In the data rows, the value 128 means zero.
Here are some numbered points:
[101 160 115 094 105 153 130 116 132 116 132 124 147 083 098 132 136 160 091 139 143 135 105 106] 0
[147 057 129 138 085 163 156 133 125 090 150 141 040 195 173 100 151 196 132 190 147 126 137 145] 1
[163 140 115 138 147 119 121 144 120 122 138 126 093 166 147 144 110 116 076 159 113 165 103 163] 2
[112 090 099 174 122 164 130 183 177 146 115 127 091 167 127 095 143 170 189 175 118 157 116 163] 3
[184 069 122 141 114 086 119 112 150 156 138 128 173 109 138 148 125 117 149 052 152 113 129 133] 4
[117 116 143 138 130 147 114 061 149 187 176 151 142 059 106 222 099 142 189 135 147 086 146 096] 5
[171 145 138 089 168 112 123 091 109 123 164 113 155 075 125 131 133 067 119 101 111 084 178 142] 6
[102 114 116 106 112 135 088 099 123 120 112 054 147 108 137 144 110 023 121 103 087 114 100 126] 7
[171 080 115 192 129 142 167 140 141 144 091 117 117 155 172 135 163 102 167 067 159 116 143 133] 8
[100 125 132 087 146 122 140 066 059 119 133 118 177 102 150 155 105 049 147 053 130 059 153 097] 9
[093 114 148 152 113 159 133 107 129 165 109 181 133 110 097 134 079 176 125 126 155 130 105 109] 10
[125 068 127 172 130 105 123 176 180 195 067 135 034 218 084 085 099 204 115 197 145 158 119 131] 11
[090 158 155 059 147 135 148 155 119 187 151 165 151 120 094 119 080 117 128 155 128 140 113 088] 12
[111 157 178 065 150 092 039 129 052 088 206 124 204 105 141 133 093 056 143 114 120 149 113 086] 13
[067 108 160 154 147 117 099 099 092 106 093 118 166 116 140 132 139 140 146 100 180 113 154 119] 14
[111 152 129 140 116 146 106 125 108 119 139 138 143 099 149 154 122 109 089 110 053 144 127 127] 15
[141 156 122 100 203 149 111 100 081 074 184 147 139 116 137 171 161 067 075 079 110 114 106 146] 16
[116 158 086 147 105 124 170 146 152 188 054 154 081 165 098 127 137 203 156 193 192 141 124 106] 17
[110 069 092 111 106 175 160 145 170 159 131 156 049 088 100 088 127 134 154 194 174 107 122 109] 18
[124 132 101 170 131 119 181 069 131 070 175 134 140 127 159 158 193 074 160 089 087 114 131 176] 19
New points follow, each followed by the number of its nearest point above, looking only along the 3 directions in which the numbered points spread most.
[155 154 129 151 115 105 124 112 125 102 094 119 101 105 110 103 165 139 159 105 151 157 142 099] -> 14
[113 134 154 095 086 146 116 096 109 176 163 110 186 108 163 151 089 115 151 083 150 091 194 160] -> 14
[086 163 099 107 135 116 113 110 127 103 155 113 139 155 124 150 115 086 104 130 156 172 131 155] -> 15
[140 135 084 228 096 109 151 167 146 081 117 137 103 201 116 133 175 139 093 096 109 149 109 147] -> 1
[184 057 107 237 140 132 115 144 073 076 107 103 039 164 172 116 185 122 119 114 100 161 082 174] -> 1
[164 112 129 061 191 146 095 159 110 095 161 144 108 128 137 128 108 118 132 111 112 145 083 140] -> 15
[115 191 125 145 148 158 111 070 093 087 130 086 142 119 121 164 142 047 125 093 077 125 107 190] -> 16
[047 113 126 134 111 115 152 099 158 089 132 136 145 088 113 129 117 135 106 106 148 117 136 118] -> 14
[094 137 163 102 157 112 077 255 122 153 084 146 031 187 085 087 120 197 127 255 095 168 057 153] -> 11
[153 082 208 069 132 138 100 185 141 186 081 139 158 103 132 125 147 172 161 180 141 131 113 134] -> 10
[136 120 120 181 116 088 155 120 139 123 161 111 066 124 154 119 124 170 148 154 159 146 119 124] -> 3
[130 115 135 136 158 080 127 116 086 143 119 186 133 144 140 064 162 097 129 114 136 134 123 137] -> 15
[173 072 121 188 126 126 139 156 162 128 104 107 061 206 088 091 145 118 138 165 132 120 110 139] -> 1
[113 097 142 208 095 122 117 142 115 111 127 108 100 234 093 101 167 186 116 143 168 127 121 194] -> 1
[111 116 128 105 166 153 115 077 148 135 118 171 152 078 080 103 103 162 134 131 098 096 119 126] -> 0
[132 132 125 088 109 136 187 105 119 133 146 107 143 093 114 166 143 128 153 115 164 114 135 127] -> 14
[128 115 134 053 141 070 116 126 119 085 157 120 205 156 188 183 135 052 104 064 095 114 156 112] -> 16
[115 113 126 142 126 151 143 078 159 120 108 146 154 088 121 167 138 076 174 074 112 095 112 168] -> 4
[086 207 109 091 136 147 127 062 128 136 123 099 183 134 149 160 139 034 106 061 108 113 137 146] -> 6
